Each row is where one point has got to under a steady rotation. How many ticks took it there?
The counts run from 0 to 302.
[  6 -31  26   4 -26   8 -37 -10   6 -10   3   5   2 -10 -31 -17 -21 -20
  -6  -1  19   7  13  27   8  12  45 -12  11 -46   3 -21   7  -7  -7  17
  -5  41   0   9  21 -18 -29 -19  26  17  21   2  -7 -12   2  -9  30 -11
  12 -15 -21   5  -1  -9  -3  -4   4  24   0   3 -10  15  -8   8  21  -8
  13   7  -5   5]
232
[ -1   3   8  34 -26   4  -8   2  -8 -10   8  -5  -7  -7 -11  11  -5 -30
   5  -4  13   7   8  23 -19  14  17 -18   0 -23 -10   7 -17   6   7   6
   1  40  -3  -8   4 -15  27 -28  23 -10  -1   7 -18 -30  22  -7  38  -2
  16  26 -15  14  -6 -10  11  11  -9  30 -13  10 -19  20 -15  10  13   5
  14  -5  22 -11]
214
[  0 -16  34   4  23  26 -21  -5  21  -5   6  31 -10  10 -21  -6  16 -19
 -18  -3  17  24  13   3  -4   3  10 -39  25 -35 -18   3  18   3 -17  20
  -2  16  -6  10 -26 -16 -34  -7 -10  13  29   0  26   1  -2  -2   3  15
   1   0  11  24  11 -13   5  -1  -9  44   4 -17  -4  -8   0   0  24   1
  11   2  -4 -10]
67
[ -4  -4  10  -8  18   0  -7 -10  37   3  -2  -6 -18  34 -17  29  17 -16
 -18   4  29  27   0  -4 -18  25 -18 -15  -1 -25 -47  12   7  10 -26  -1
 -16   4 -12 -10  -8 -21  -4 -24  -7  12  17 -13  21  16   1  -8 -33 -14
 -23  23  13   5   8  -1  -4  19  -2  19  -7 -23   5   9  -9  -6  24   0
  -1 -24   0   6]
36
[  0 -34  13  13 -15   3 -10 -22   8  -1   5 -16  -9  17 -18   9 -16 -37
   2   2  39  21 -11   9  -7  18  34 -30  12 -30  11  15   7  -8 -12  16
   8  36 -21  15  22 -26  -4 -25  23  -4  -1   9 -28 -23  14 -16  16 -14
  21   3   2   0 -20   4   5  20 -10   7   2 -12 -15  23   3  -8  15   8
 -14 -10  -5  -3]
110
[ -9   0   9  -4   6   5  -4  -6   8 -21 -11 -29  25 -10  17  15 -25   7
  15  -4  25  17  -5   2 -27   9 -13  10  24 -28  -7 -14  13   4 -12   8
 -17  23  10  13  24  -4   4  -9  -1  23  -9 -22 -19   5  26 -13 -18 -27
 -13 -10 -21   4  -8 -14 -22  20  -5  19 -21 -35 -13   8   6 -10 -23  -6
  27 -13  10  29]
270
[ 13   9   4 -19  31  19 -10  -8  18   3  -4 -22   2  26  -3  31   7  -6
   3  -2  23  20  14   6  -7   4 -26   2   5 -29 -52  12  15  12   5  -8
 -25   8   8 -10  -5 -10   2 -36 -20  15  14 -11   5  17   4 -15 -31 -22
 -23  10  19   6  16  14  -5  17   9  14  -1 -28  -6 -15 -15 -12   7   6
  -1 -25  -1  14]
35
[ -5 -18  -4  -9   3  30  -4  15  15   3 -26   8   3  32  17  25  11 -21
  -9   4  23  22 -17 -15  -6   0   0   1  20 -20 -39   6   2  24   1  -8
  -3   5 -32 -19 -36 -33  21  -6   0   1   8   7  35   6  -6  -9  -8   5
  15  21  -8  19  22   9  11  22  -4  -6  -6   1  -8  17 -15 -10  20  -3
 -23  -8  10  -3]
164
[ 17 -34   9  -4 -16  24 -21   9 -25   5 -24  -4 -23  14 -23  -6  -6 -40
  15  11  34  30 -12  13  -4  -3   8 -11  11 -24 -19  12   3  -3  15  25
 -15  48   4 -12  -1  11  -6 -11   3  24   3  -1   2   4  14   0   5 -13
   5  -8   2 -11  -4  28  -4  -2   9  24  -8   1 -18 -10  16   8 -33  11
  20 -12   6   6]
230
[ -2 -21  12   5  -1   7 -18  22  12  -3 -20   7  14   9  23  14 -10 -12
  14  11  33  19 -22 -32 -19  17  10 -10  31 -14 -28  -7 -24  11  -1  11
  -6  10 -36  18 -14  -8  13 -13  14  34   6  -7  16  26   7  -3   8   2
  26   5 -14  23   4 -11 -22  22 -18  26 -21 -17  -4  29  12 -16  -9 -12
  -1  -3  -8  11]
268
[ -3 -21   9 -13 -14   9 -19 -16 -11  16  12 -30  12   6  -1   1 -49   0
   7  -1  13  22  24   8  -2   4   9  12  -1 -28  -3 -14   0  10  18   4
 -31  51  22 -10   4 -13   4 -31   0   9 -10  -2 -17  11  24 -12  11 -17
  25  -6 -13  12  -7   8   2  13  -5  14  -7  -2 -31  -9  -9  -5 -14   9
  13  -4  13  23]
239
[  3  30  24   7  19  24   0 -11  19 -13   2 -35  25 -10  24  25 -19  13
  12 -23   5  18  15  12 -18   2  -3  13  -3 -35 -14 -18  16  28 -15 -12
  -7   5  -1  16   0 -27  -8 -28   3  -2   9 -15  -8 -16   7  -9  -8  -9
  -8  22 -17  36   8  -8   6  28  -7  17 -21 -24 -18  -4 -22   3   6   5
 -13  -8  18   6]
288
[ -5  -6   3 -30 -19  -1  -7 -16  45 -31  -2  -7  -5   7  -1  29  13  -8
 -16 -38  18   2 -13  28  -9   5   4  17  20 -24 -41   1  24   7 -25   8
 -21  -5 -18  -6  -9 -15 -24  -1  -3  23   4   2   3  14  26 -19 -14 -18
 -12  -7 -12  21  -1   7  -7  -2  17   6 -16  -9   9  -2 -21  -7  10 -11
   1 -20  -4  18]
28
[-18 -23  24 -10  17  13 -22   3  30 -12   1   0  14   3  21  36  -7  11
  -9   0  10  29  12 -10  -4   4  19  -5  34 -33 -11 -17  16  19 -18  -1
 -18   9  -1  21 -15 -30 -33 -15  -8  27  23  -2   6  15  12   2   3  -1
  12 -17 -20  44  24   1 -11  22 -20  13 -12  -9 -12   7  14 -11   3  -4
   3   7 -10  18]
281
[-24 -24   5   2   6  25  -7   3  -8   5  -9   3  -7  22  -4   8  16 -52
   3   1  15  36  -7  12  -8 -17 -11 -10  14 -30 -24  32  14   4  -1  22
  -4  32  23 -11 -21  -2  -6  -3 -10  -5   0  14  14 -24  33 -14   5   2
  -1   8  15   1  -7  20  12   2   9  19  -7  -2  -2 -20  19   6 -15   8
  17 -20  24 -19]
78
[  0   8  16 -23  -7  23 -26   7  -9   4 -29 -31  15  -1   7  -6 -33  -7
  23  -8  27  18   5  20  12 -16  12  36 -11 -16 -33  -8  -2   8   9  -4
 -10  19   0 -13 -12   2   4 -13   4   4  -3  -5  -1   8   8 -35   9 -25
  -2 -13   3  -2 -13  34   0   7  17 -11 -14 -18 -17  -7 -15 -11 -10  -3
 -10 -36  26   8]
247
[-16 -20  -1  11   1  14 -20   8 -14  10  28 -22  10   0   4   8 -20 -19
  -4   8  -2  32   1   4 -23  -4   8   5  10 -30   8  17   4  23   7   9
 -17  48  25 -16   3 -12  19 -26   1  -4 -10   2 -19 -33  29 -13  17 -16
   8   0  -5  16 -25  -2  14  25 -14  14   0  -9 -33   6   9  12   1   1
  34  -2  25  -8]
87
[-19  -2  13   2  -1  10 -16  -4  -4 -11  32 -19  10 -23   1   0  -9 -25
 -14 -19 -10  23   9  24 -21   9  19  10  -1 -29 -16  24  18  10 -15  17
 -14  39  26 -12  13  -3  -8 -19  13   0  -6   5 -23 -25  22 -16  12 -26
 -17  -9  -8  19 -22   1   9  18 -10  14  -7  -9 -24 -12   0  32   9   3
  26  -5  23 -13]
88
[ 15 -14  -1 -11   6  11 -24  -7  -2  -6 -11  -3  -1  21 -22   4   5 -37
  -1  -2  29  12 -20   9  -3  14   1  -8  17 -47 -33  28 -21  -2   1  14
 -20  11  -5 -26   8  13  18  -4  -2  23  -7 -16  19   3  28 -30 -24 -33
 -19   4  17 -25  -1  28  -9 -11   5   0   3 -31 -10  -6   0  12  -4 -10
  16  -1 -13   8]
5
[ 27  18  -1  -6  -7  45 -20   8   6 -31  12  -7  13 -21  13   2 -10   5
   2 -32 -14   7   8  25 -25  -5  17   6  17   5 -16  -3   9  22  -2   9
 -16   0 -21   9 -13 -18   6  -3  -1  -4  15   6  -9   2   7 -12  19 -22
 -25 -13  -2  55  11 -23  -7  11 -13  23 -17 -17 -13  -1 -29   3  11  -2
   0   2  10  -5]
185
[ -1   4   5  12   1  23   2   5   0 -11 -12 -22   7  11  25  14 -11   1
  -8 -21   9  15  -3  -5 -31  22 -15   0  14 -37   3 -16   6  30 -13 -13
 -11   7   5 -11 -15 -12  33 -11   4   5  -6  -4  21 -11  28 -22 -12  -9
  -2  31 -27  26 -10 -24  -1  31 -13   3 -25 -25 -21  12 -16   6  -5  -1
  15   0  27  20]
166
[  2   6  24  12   6   8  -8 -19  12   3  36 -16  29   4   6   8 -18  -5
 -14 -12  -8  22  26  12  -9   1  14 -15   8 -37 -13  -5  13  14  -3   7
 -24  19   5  -5 -20  -8   1 -38   0  -3  -3 -12   4 -13  25  -7  11   7
  14  31   0  38  -3 -18  16  15 -19  34  -6 -15 -22 -12 -13  12  26  -6
   6  12  15   1]
75
[  2 -17  -9 -24 -10  34 -24   3  -7 -14 -43 -12  -4   0 -24  16  -6 -14
   6   4  32  13 -14  11  -8  -5  -7   9  13 -24 -20   9  17   6   0   7
 -19  31   1  -9  13   0  -7  -4   6  28  21   8   1  20   5 -22 -18 -34
 -17 -30  -6 -20  19  10 -17  -5  23   3   7  -8   3  -2  -6  -9 -17   7
  14 -26  -9  14]
17
[ -3 -21  28   2  16  12 -21   1  19   5 -16  -1  -2   3  16  16  -3   8
  -4   4  38  25  15 -14 -11  17  15 -10  10 -32  -7 -12  13  19 -26   1
   0  12 -11  22  -7 -16 -43 -23   2  24  25  -3  15  22 -12   2 -19  -9
   4  11 -14  29  23 -23  -7  28 -17  24  -8 -25 -12  13  -1  -1   6  10
   0  -6   8   5]
280
[ -7  -9   1  27  -4  14 -13   5 -11  -8   3  13  29 -12   3   9   1 -27
  15   9  11  12  -3  -4  -2   5  33 -36  34 -32 -22  26  -6  -2   3  11
 -16  12 -22  -3  -6   2  12 -21  21  -4 -19  12   7 -29  12 -26  25   1
  30  10  -6  -3  -5 -11  -1  -1 -14  36  -2 -10 -13  16  -6  20  23  -1
   1   9  -2 -26]
92
[ 24  -4   8  17   7  38 -12   6  -4  -7  -5   6  15  21  10  22   6 -21
  11  14  21  27  14   9  -4 -10   4 -48  50 -10  -5   3  -4   7  27   4
 -11   5 -21  13 -28 -23  12 -11 -11  -9   9  31  13  -4  17 -16  27   1
  19   5   1  19  23  -8   2  10   1  24  -1  -5  -5   2  -8 -18  21   4
 -11   1   0  -4]
195
[-16  -4   8 -13  12  15   2 -18  31 -29  -2 -19  27   0   9  43   4 -13
   5 -22  16  10 -18  17 -17 -10 -18   4  30 -42 -20  12  24   6 -24   4
 -15  -4   4  14   7  -7 -22   2 -10   5  -5 -20  -5 -17  29 -18 -19  -2
 -12   4  -7   8  -8  18 -13   1  17  13 -15 -23   5 -13   0  -5  -8   0
  -1 -21   1  19]
283
[  1 -37  -4   6 -15  23   1  -1   7 -11   7  -4  -8   3  10  24   2 -13
 -18  -6   6  36  -3  16 -31   6  -1 -20  26  -1  10  -2  17  23  -4  24
 -12  31  -1  17 -19 -28   4  -7  -6  14  14  24  -9  -1  28   6  25 -15
   2 -17 -16  42   0 -20  -2  19 -24  12  -5  14 -16   4  -2  -8  -2   4
  31   3  18  -1]
190
[  1 -32   3  13  -3  19 -10  -6  18  -1 -12  15 -11  11 -21  36   6 -23
   4   7  27   4 -18 -18 -17  24   2 -14  23 -57 -26  11  -1  11 -17   9
  -3  28 -29 -13  21 -20  -2 -16  16  32   6 -19   3   1  -1  -9 -21   5
   9  20 -15   5  12  11   2 -10  -6  22  -3   1  -2  26   4   3  -1   2
  -1   4 -25   7]
140
[ -3  -8  23  -6  12   0  -6 -10  14  -4  38  -4  17   4  18  -2   7 -22
 -21 -35 -21  27  11  17  -9 -11  12   1  14 -20 -33  11   9  17  -9  23
 -25  15   7  -5 -28  -7 -22 -16 -16  -1 -10 -10  10   2  27  -4  13   5
  -5   9   6  51 -14  18  15  10 -16  24 -11 -16 -19 -24  -4  10   7 -14
  10   7  28   0]
76
[  8  -3  -5   7   6  25 -11   6   3 -17  17  -4  29  -4  12  35   4  14
 -18   0  -6  29  12 -11 -27   0 -12 -17  34 -23  -8  10   3  37   8  -4
 -35  25  10 -16  -9 -12  18 -13  -7  31  11  10  12  11  13 -11  -4 -12
  -5  -5 -21  37  24 -25  -7  20 -18  17   0 -12 -18  -3  -9  20   4   0
  28   9   5   3]
178
[ 37   0  10  11 -18   9 -16  -8  -2 -10  22 -12  19  -4  -3   9 -25 -16
  14 -12  -7  -4  12  23 -11   9  27  -8  12 -29 -29  -1 -16   4  18  21
 -31  29 -12 -20  14   6  18 -23  13  15 -21 -20  -7   4  19  -3  18   3
  20  19  -1  27 -12   6   1   0  -6  33 -14 -15 -26  -3 -20   8   1  -9
  11  25   1  13]
227
[-13   4   3 -21  21  48 -27  17  -1 -10 -27  -7   0   9   1  20  16  -9
 -15  -1   6  36   2 -11  -4  -6 -22   2  15 -35 -20  19  12  15  -2  -2
  -8   8  15 -22 -19 -14  -7   2 -20  13  28  15  33   2  -1 -29 -23 -28
 -28 -17   1   3  29   5   1   7   9  -7   7 -10  -1  -8   2   5   0   6
  24 -21  11  -9]
169
[  9  -9  10 -17   0  35 -17  -3   2   0  -3 -17 -29  23  -3  -2  18 -35
   1  -7  17  39  11  34 -18 -10  -8  -7  -5  -4 -14  17  17   6  16   8
   0  22  16  -2 -21 -14 -11 -15 -22  -9  27  14 -11   3  22  -1  12 -34
 -35 -17  26  25   1  18   9   7   2  10  -3  -5 -15 -29  -5 -15 -14  13
  15 -23  32 -10]
199
